Each path below is one point turned by a fixed rotation once a step. After each direction that follows a path, write how fast that rotation turns it, in degrees per step (0 if it stays still).
Each turn is a multiple of 5 degrees from 10 to 175, or 0.
Each row of a path follows its step; steps can be skipped.
path 1
step 8: [-21.4, 10.4, -8.8, 12.5, 13.5, -0.8, -14.3, -8.7, -11.7, 3.9, 6.8, -6.3, 21.8, 33.6, 14.7, 9.9, -0.3, -22.2, -8.4, -16.0, -8.4, 7.6, 5.5, -9.6, 3.8, -2.0, -27.7, 20.0, -0.3, 7.0, -7.3, -11.3, -19.3, 0.7, -8.4, -9.4, -10.4, -11.9, 10.1, -11.0, 4.9, 4.2, -10.1, -13.5, 9.5, 22.3, -10.2, 31.1, -24.9, -1.9, 12.0]
step 10: [-14.9, 36.8, -20.0, 25.3, 5.4, -5.1, -7.4, 27.4, -7.4, -21.5, 13.4, -8.7, 24.3, 15.3, 0.0, -5.4, -16.0, 21.7, -0.2, -13.5, 8.6, 12.4, 7.3, -13.1, -2.7, -17.3, -3.1, 6.4, 8.0, 6.2, -7.0, -1.1, 3.7, 20.0, -5.1, -15.5, 0.3, -5.2, 9.2, -17.9, -20.3, -4.0, -1.0, 19.7, 15.1, 0.6, -6.9, 11.6, -7.5, 4.3, 12.2]
step 14: [-14.9, 18.2, -3.8, -10.1, 1.2, 4.4, -7.8, 19.6, 12.0, -40.1, -5.1, 3.5, 14.7, 12.6, 8.8, -7.1, -12.7, -6.8, 22.2, 8.0, -16.4, -6.1, 1.9, -0.2, 13.8, 5.4, -1.4, 15.4, 28.8, -11.8, -11.8, -0.6, -10.9, -1.7, -2.5, -22.7, 7.0, -5.8, -1.3, 17.3, -10.9, 1.5, 31.6, 14.0, -11.3, 12.9, -13.8, 19.2, -13.9, 1.9, 5.7]
step 16: [-16.5, 27.0, -16.1, -8.1, -3.1, 32.3, -32.6, -13.8, -4.2, -1.7, 16.7, -0.4, 14.6, 15.7, 15.9, 7.9, -5.8, -6.9, 17.8, -3.1, -22.0, -5.0, -15.1, -9.0, -0.1, 5.3, -12.8, -1.9, -20.6, 0.7, -1.7, -2.9, -11.5, 9.0, 9.8, -11.1, 1.1, -3.5, 10.1, 1.1, -13.8, 1.7, 30.4, -3.2, 9.3, 14.8, 8.6, 15.6, -15.2, -22.2, -8.5]
step 25: [-4.3, 28.7, -17.9, 14.4, -12.6, 5.2, -13.7, 14.9, -10.3, -29.1, 12.1, -17.0, 21.9, 6.7, -1.2, -3.2, -18.0, -12.0, 21.1, -5.1, -26.6, -1.6, 2.9, -5.3, 5.0, 10.0, -9.3, 10.0, 20.0, -8.6, -21.7, -0.1, -14.4, 0.5, 1.0, -2.7, -7.6, -5.8, -14.4, -11.5, -4.7, -18.8, 0.7, 8.8, -6.1, 0.9, -11.7, 21.4, -16.0, -10.1, 21.6]
step 28: [-4.9, 9.0, -32.7, -2.4, -1.1, 10.8, -13.5, -12.7, 20.5, 3.8, -17.7, -7.8, 23.1, 31.3, 16.4, -4.5, -6.0, 4.6, -3.8, -6.2, 6.2, 13.3, 1.2, -2.2, 0.7, 3.9, 6.0, -19.5, 1.5, 8.8, 12.2, -28.8, 14.1, 23.4, 12.3, -1.7, 5.7, -10.2, -10.6, -11.1, 4.7, -18.7, -12.2, 7.7, -6.9, 30.3, -6.3, 4.7, -12.5, 9.2, 16.1]
step 30: [11.0, 22.9, -3.9, -1.4, 0.4, 7.7, -1.7, -2.7, 22.6, -4.9, -3.7, -16.5, 4.0, 6.0, 17.7, -13.1, 12.8, 25.1, -5.5, -14.2, 23.5, -2.6, 5.0, -6.1, -15.9, 6.2, -15.9, 24.0, 8.9, -11.3, 23.7, -9.3, 2.3, 6.9, -0.7, 7.5, -14.7, -14.2, 8.6, -1.9, 6.0, -23.8, 6.6, -0.3, 24.7, 17.3, -24.9, 18.9, -19.7, 11.4, 7.7]
Speeds:
[0.9, 4.5, -1.8, 7.6, -2.3, -1.8, -0.1, -4.9, 2.6, 1.2, 3.7, 2.4, 3.3, 2.7, 2.8, 2.7, -1.4, -8.8, 3.8, 0.8, 6.0, -0.4, 6.4, -2.1, -4.0, 3.5, 1.5, 6.3, -6.4, 4.7, 3.8, 5.7, 6.3, 7.1, -0.1, 5.8, -3.2, -4.1, -2.7, -4.0, 5.3, -2.2, -2.4, -3.0, -0.2, -6.1, -0.7, 0.2, -3.3, -1.9, 11.6] => 145
[5.0, 1.7, 2.1, -1.3, 7.1, -4.5, -5.8, 3.1, -2.4, 1.3, -1.2, -6.1, 4.3, 4.4, -3.0, -6.0, -3.3, 8.7, -0.5, -11.9, 9.9, -3.4, 0.8, 2.2, 1.2, 3.5, -1.0, 0.5, -0.6, 5.4, 3.7, 4.5, 4.8, -2.8, -3.0, -5.6, 2.6, -2.6, 4.6, -1.7, 3.8, 6.5, -2.3, -7.0, -0.9, -1.8, -1.2, -0.6, 3.3, 0.9, -1.4] => 35
[7.2, -4.4, -5.5, 8.5, -2.9, 5.1, 0.1, 1.8, -3.1, 4.3, 0.5, -3.3, 3.4, 6.1, 2.4, 4.1, 3.7, -4.8, -2.1, -1.1, -3.6, 5.1, 2.7, 0.9, 6.3, -0.5, -3.5, -2.7, -3.8, 1.7, 7.1, 3.1, 4.4, -4.5, -5.2, -7.8, -0.5, 2.0, -1.9, -6.8, -7.8, -2.7, -2.4, 6.0, 0.3, -3.5, -1.9, -1.8, -2.5, 4.2, -7.5] => 40
[2.5, -2.0, 2.3, -0.6, -8.9, 7.7, 4.2, 4.3, 0.9, 6.3, -0.6, -8.9, -2.6, 0.4, -1.5, -0.7, 2.7, -4.8, 3.5, -1.5, 11.3, -3.4, -2.4, 0.0, -2.1, 3.7, 1.8, -3.1, 2.8, -5.5, 1.6, -9.5, 3.6, 0.5, 6.1, 4.2, -3.4, 1.4, 4.2, -3.3, 5.9, -1.8, -2.4, -0.1, -3.6, 5.3, -3.3, -5.1, -0.8, 5.3, -1.8] => 170
[6.8, -4.2, -3.9, 8.3, 5.2, 0.4, -7.0, -6.7, -5.2, -6.4, -1.8, -2.3, -4.4, -0.4, 6.2, 4.1, 9.5, 2.2, 3.3, -2.8, 2.7, 3.5, -2.3, 5.2, -0.2, 0.1, 2.0, -4.1, 9.0, -0.2, -5.2, -3.0, 0.6, 7.2, -2.2, 4.4, -3.3, -0.2, 5.5, 1.7, -4.5, -0.4, -1.1, -5.2, -2.6, 0.4, 3.8, 0.3, -3.6, -3.4, 1.4] => 145
[-3.7, -1.2, -5.3, 2.8, 6.1, 2.7, 1.8, -0.5, 6.9, 0.1, 3.8, -4.0, -3.7, -1.2, -0.2, 0.7, -3.7, -2.7, 0.5, 1.9, 3.5, 0.2, -7.3, 5.5, 0.8, 4.1, 8.0, 3.7, -7.1, 6.6, -12.5, -3.3, -0.1, -3.4, 1.2, -8.7, -0.4, -2.5, 3.0, -4.8, -1.2, -3.2, -1.2, 3.3, -4.7, -0.8, 4.3, 7.8, 2.7, 3.4, 0.3] => 120
[0.4, -1.5, -1.7, -3.9, 5.3, -8.4, 10.2, 5.3, 1.1, 4.2, 0.2, 2.4, -4.0, 6.6, -3.7, -1.7, -2.4, -2.2, -3.7, 1.5, 4.6, 7.0, 1.3, 0.1, -3.6, -7.3, -2.6, -0.8, -0.4, 2.9, 1.3, -8.2, -0.1, 7.2, -5.4, -2.0, 1.2, 5.9, 0.5, -3.4, -3.5, 1.6, -1.4, -5.9, 0.3, 3.0, 3.7, 2.1, -11.1, 0.6, 1.6] => 160
